Here are some points:
np.array([-0.07, -2.01, 0.52, 1.12, 0.77, 0.47, -2.11, -0.66, 0.92, -0.91, -0.56, 0.20, -0.80, -1.54, -1.61, 0.47])
np.array([-0.33, -1.18, 0.72, 1.06, -0.89, 0.38, 1.05, 0.24, -0.84, -0.99, 0.20, -0.97, 1.62, -1.27, -0.36, -0.59])
np.array([1.38, 2.49, -1.27, -0.60, -0.11, 0.36, -1.99, -2.23, 0.14, 2.49, 0.38, -1.25, 1.56, 1.00, 0.54, -2.28])
np.array([-0.21, 0.31, -0.64, 0.12, 1.35, -0.69, -0.12, 0.02, 0.16, 0.63, -0.12, -0.39, -1.79, -1.01, 0.77, -0.72])
np.array([0.11, -0.22, -0.06, -0.79, -1.57, -0.38, -0.61, -2.29, 0.34, -1.64, -0.60, 0.82, -1.06, 1.98, 1.65, 1.64])
np.array([2.20, 0.37, -0.16, 0.74, -0.81, 1.58, -0.47, 0.26, -0.54, 0.75, 0.30, 0.39, 1.61, -0.26, -1.12, -0.29])
np.array([0.29, 0.51, -0.38, -0.81, 2.75, 0.94, -1.57, -0.21, 0.48, 1.12, 0.86, -0.31, -0.03, 1.50, 1.15, 0.39])
np.array([0.10, -0.59, -1.49, -0.66, 0.69, -0.06, 0.54, -0.89, -0.50, 0.63, -0.97, -1.36, 0.63, -0.07, 1.60, -1.18])
np.array([1.55, 0.93, 0.15, -0.36, 0.74, 0.24, 0.24, -1.37, -0.56, 0.23, -0.60, -0.04, -0.38, 0.88, 0.61, -0.79])
np.array([-0.56, -1.83, 1.59, 0.22, -0.86, -1.18, 0.79, 1.68, -1.77, -2.00, -1.07, 0.92, -0.81, -4.26, -2.95, 1.90])
np.array([-0.30, 0.17, 0.06, -1.95, 0.02, -0.42, -3.15, -0.80, -0.18, 0.98, -0.63, -0.68, -0.48, -0.98, 0.70, 0.94])
np.array([-0.81, 1.12, -1.10, 0.68, -0.53, -0.20, 0.70, -0.66, 0.13, -0.75, -0.22, 1.21, 0.21, -0.34, 0.83, 0.80])
np.array([0.85, -0.33, -1.81, -0.26, -0.30, 0.53, 0.35, -0.45, 0.47, 0.75, 0.39, 0.30, -0.31, 0.98, -0.43, -0.14])
np.array([-0.61, 0.57, -0.06, 1.20, 0.21, 0.31, 1.54, 2.22, -0.12, -0.44, -0.03, 0.49, -0.36, -1.19, -1.10, -0.56])
np.array([-0.32, -0.22, -0.11, -0.67, 0.84, -0.70, -1.50, 0.70, -1.20, -0.29, -0.70, -1.42, 0.68, 0.35, 1.76, 1.02])
np.array([1.27, 1.69, 0.32, -2.42, 0.56, 0.39, 0.14, -2.29, 1.25, -0.34, 2.10, 0.50, 1.67, 4.77, 2.56, -0.92])
10 more points follow, each with its number after it:
np.array([0.61, -0.52, -0.31, -1.26, 0.77, -0.84, -0.08, -0.30, 0.93, 0.19, -0.60, 0.00, -0.80, -0.12, 0.54, -0.69]) 0
np.array([-0.97, 0.46, 0.69, -0.44, 0.32, -0.36, 0.38, -0.02, -0.48, 0.31, -0.22, -0.62, 1.33, -0.67, 0.46, 0.40]) 1
np.array([0.46, 0.25, 0.49, -0.33, 0.55, -0.30, 0.20, -1.36, 0.61, -0.95, -0.20, -0.02, 0.35, 0.32, -0.12, 0.16]) 2
np.array([-0.56, -0.46, -1.48, -0.98, -2.56, -0.19, -1.51, 0.05, 0.22, 0.85, -1.23, 0.47, 0.63, -0.67, 0.47, 0.20]) 3
np.array([-0.08, -0.97, -0.51, -0.14, -1.25, -1.61, -0.20, -0.47, 0.93, 0.29, -0.33, 1.38, -0.26, 0.58, 1.47, -1.08]) 4
np.array([-0.91, 0.54, 1.77, 0.40, 0.30, 0.93, -0.07, -0.23, 0.56, 0.22, 0.76, 1.05, -1.01, -0.35, -0.90, 0.08]) 5
np.array([-1.04, -1.14, -0.10, -1.65, 0.53, -1.27, -1.26, 1.63, 0.32, 0.28, 0.32, -0.91, -0.31, -0.27, -0.65, 0.05]) 6
np.array([1.08, 0.10, 0.91, -0.20, -1.09, -0.58, -0.42, -0.28, -0.09, 0.27, 0.57, -0.67, -0.63, 0.54, 0.78, -0.02]) 7
np.array([0.10, -0.25, -1.83, -0.83, -1.02, -0.84, -2.47, 0.95, 0.29, 1.18, 0.13, 0.42, -0.23, -0.27, 2.11, 1.11]) 8
np.array([-0.38, 0.02, -0.36, -0.21, -1.79, -0.05, -0.50, 0.14, -0.01, 0.27, -0.39, 1.58, 0.50, 0.41, -0.02, 0.29]) 9
Which of these numbered points is nearest to each point below, looking only along the 5 directions in which the first points spread most? Its number follows each.
np.array([1.10, 0.69, -0.13, 1.15, 0.01, -0.77, -1.25, -0.25, 0.26, 1.74, -1.44, -1.10, 0.97, 0.52, -0.83, 1.87]) > 3
np.array([0.06, -0.33, -0.36, -0.46, 0.44, -0.44, -1.10, 1.50, 1.19, 0.01, -0.79, -0.23, -0.32, -2.17, 1.03, 1.81]) > 6
np.array([-0.23, -0.24, -0.10, 0.27, 0.17, 0.28, 0.41, 0.43, 0.26, 0.80, -1.23, -1.81, 0.12, -0.98, -0.08, -1.09]) > 1
np.array([0.50, 0.65, -0.40, -0.25, -0.26, 0.17, -1.32, 0.83, -0.42, 0.50, -0.59, -0.18, 0.93, 0.45, 0.60, 1.92]) > 7
np.array([-1.77, -0.99, 0.58, 0.64, 1.63, -0.81, -1.74, 0.08, 0.30, -0.11, 0.39, -0.67, -1.12, 0.37, -0.51, 1.84]) > 6
np.array([-1.39, -0.93, -0.40, -0.06, -0.67, 0.01, -1.75, -0.42, -1.38, 1.20, 0.09, -1.51, 0.24, 2.43, 2.17, -0.31]) > 8
np.array([-0.57, 1.05, 0.19, 1.10, 0.69, -1.00, 1.08, 2.15, -1.77, -1.28, 0.74, -0.79, 0.74, -3.26, -3.20, -0.47]) > 1
np.array([0.44, 0.06, -0.86, -0.74, -0.52, 0.63, -2.83, -2.08, -0.82, 0.63, -0.22, -0.10, 0.65, 0.20, 1.97, -0.17]) > 8
np.array([-1.39, -0.24, -0.54, -0.20, 0.09, 0.36, -1.85, -1.32, 0.33, -0.03, 0.76, -2.00, -1.24, -1.53, -0.88, -0.09]) > 6
np.array([0.85, 0.31, -0.47, 0.67, 0.30, -1.86, -1.23, 0.43, -0.14, 0.84, 0.10, -1.42, 0.43, -0.33, 1.44, -0.36]) > 1
np.array([1.92, -0.56, -0.07, -0.97, -1.41, 0.83, 0.05, 0.16, -0.44, 0.40, -0.16, 0.17, -0.14, -0.74, -0.18, 0.09]) > 9
np.array([0.36, -0.81, 0.06, 1.32, -0.46, -0.49, -1.29, 0.78, -0.88, 0.62, -0.48, -2.19, 0.65, -1.80, 0.05, 0.32]) > 3
np.array([0.76, 0.03, -0.83, -0.89, 1.59, -0.32, 0.15, -0.57, 0.53, 0.66, 0.08, -0.24, -0.46, 1.41, -0.04, -0.90]) > 0
